Families of rows that turns and mirrors carry onto each other, the same ones carrying the whole set onto itself: the rest of each named row's family, in list order:
4 families of 8 rows:
Nug:  16.1 -22.1   4.8   6.8  -8.0  -1.5  -0.8  22.4   1.8  -3.2  -1.1  -5.7 -28.0  23.2  14.0  19.0
Zitor:   7.6 -10.9  13.2 -10.2  -6.2  11.6   2.4   8.3   2.4  -5.3   3.5   2.3 -29.3  19.5  24.5   1.6
pemov:   9.2  17.0  -2.7 -23.7  -9.2   1.4  13.3 -16.5  13.8   2.3 -23.9  14.4  28.0 -24.8  16.1   3.3
lome:  24.0 -22.7  -4.7  15.5 -17.2 -16.7 -20.3  30.9   1.5   8.8  10.8 -10.1 -10.9  10.4   9.6  11.9
Gefol:   2.5  -1.4   6.7   4.4  -8.9 -17.9  -1.3   1.2  10.1  12.5 -18.5  15.1  51.6 -12.9   5.1  22.5
ramep:   2.8   4.3   4.8 -21.7 -10.8   7.4  -9.3   2.6  11.4  10.3  15.2  -2.0  -9.5   8.3  23.5 -22.2
zapu:  -7.1   5.3   8.4  -7.7 -24.7   5.9  -7.5 -23.5  15.1   3.4 -29.8  22.1  13.2 -22.1  34.2  -4.5
vos:  33.9  -4.8 -19.3  24.4 -19.9 -26.3 -11.1  13.7  -9.4   7.1 -26.5  18.0  21.9 -24.9  23.8  21.8
nezi:   7.5 -15.5   6.2   1.8  -9.9  -8.6  -5.3  17.3   4.2  15.3   0.1  -6.7  -6.6  38.4   1.7  14.4
pof:  38.6 -13.8   5.4  17.6 -11.2 -16.3  -8.3  12.5  -9.1  -3.6 -18.8  26.0  27.4 -19.4  16.9  34.1
resi:   2.0  -4.5  10.1   7.5 -26.9 -16.5 -24.0 -12.8   9.4  25.5 -31.1  24.2  36.7   1.1  15.1   6.3
leves:   3.0  -5.7   0.9  -4.0 -14.2 -15.1 -17.9  16.0  10.0  26.5  14.2  -9.2  11.6  22.7   3.1  -5.7
suzor:  18.3 -29.3  -0.1  27.5 -26.4 -15.0  -6.0  23.9  -8.0  -9.9   3.0  -1.6  -8.4   4.2  -5.1   5.8
totun:   1.1 -11.4   0.1   7.6 -24.4 -18.4  -4.6   7.3   2.9  13.6   2.8  -2.7  17.0  21.3 -17.8 -12.7
zut:  33.4 -15.6  -4.9 -15.0 -18.3  -5.2   3.9   1.4  -5.6  -8.6   6.1   7.7 -34.2   8.0  27.9   8.0
Mel:  20.7 -16.0   8.2   4.1 -21.8   8.4   1.0   7.6  -9.0 -23.4   6.6  11.0 -26.3  -8.1  15.8 -16.5
dos:  23.6  -7.4  -8.5   6.6 -29.4  -0.1  -7.8  -8.9   5.3 -11.2 -40.0  15.7 -12.5 -32.6  32.4  14.0
vasi:  24.1 -12.5  -0.8  -3.2 -12.9   5.1 -10.9  18.1   1.7  -7.4  13.5  -3.1 -32.3  -5.3  30.6  -2.8
vidi:  22.4   3.4 -16.2  19.8 -17.0 -13.1  -1.4  -7.6 -12.6   7.4 -25.6  28.5  34.7 -12.1   5.9  32.2
tomu:   8.1   7.4  -8.7  10.1 -16.7 -26.2 -12.8   1.2  -0.1  23.9 -20.7  21.2  47.9 -11.3  18.5   4.7
Fad:   2.8   2.3   8.1 -16.2 -20.3   5.7   2.7  -8.9   0.4   2.3   7.7   8.6  -0.9   9.1   2.9 -33.9
sipe:   6.3  13.5  -7.2   5.4 -14.5  -3.6   1.0 -19.2  -5.4  10.8 -19.1  35.5  42.2 -12.7  12.8  15.9
rad:  -5.0  -1.9  -4.2 -30.8 -15.2  -4.5  13.4 -11.7  11.4   4.5   8.7  -1.4 -11.3  12.9  21.5  -5.6
mavo:  27.0   6.5 -16.0   6.1 -17.3  -5.5   1.4  -0.1  -4.5  -9.4 -23.5  20.3   2.6 -41.6  42.7   6.8
lefet:   1.3  17.9  -5.6  -7.4 -13.6  -4.3   0.2 -12.9   4.8   7.8 -18.3  23.2  28.5 -28.7  37.0 -10.1
nav:   7.3  13.9  -8.2   2.3 -12.9   8.4   9.8 -20.7  -6.1  -6.7 -20.0  33.5  21.2 -28.9  26.5  15.6
nena:  24.4   2.8 -18.1  17.4 -17.7  -1.2   6.6  -8.4 -11.9 -10.6 -26.1  27.4  13.8 -29.8  19.3  32.2
Talo:  46.1   3.8  -2.7  -9.5 -10.9   3.0   6.4  -5.2  -4.5 -13.2 -23.6  24.7   2.9 -32.5  26.3  15.2
kizin:  33.0 -16.3  -6.5  21.9 -32.2 -20.8 -22.5   1.1  -1.6  10.0 -39.8  18.9  11.5  -8.7  13.2  24.9
zubo: -12.7 -17.6   8.0  -4.6 -16.0 -23.7  -3.3   4.3   9.0  16.0  15.7   1.1  15.6  27.1  11.0  11.1
dule:  25.9 -30.8   5.0  10.3 -18.6 -24.8 -10.4  16.9 -10.1   2.7  12.3   9.7  -8.3  22.2  18.0  24.2
bupil:   0.1  -3.8  14.6 -15.9  -5.6   5.3  -1.5   4.0   7.2  14.0   3.2   2.1  -8.7  35.7  10.9  -2.6

Which other rows belong to the same family as pof? pemov, Gefol, zut, rad, Talo, zubo, dule
Which other rows belong to the same family as vos? lome, ramep, leves, vasi, tomu, mavo, lefet

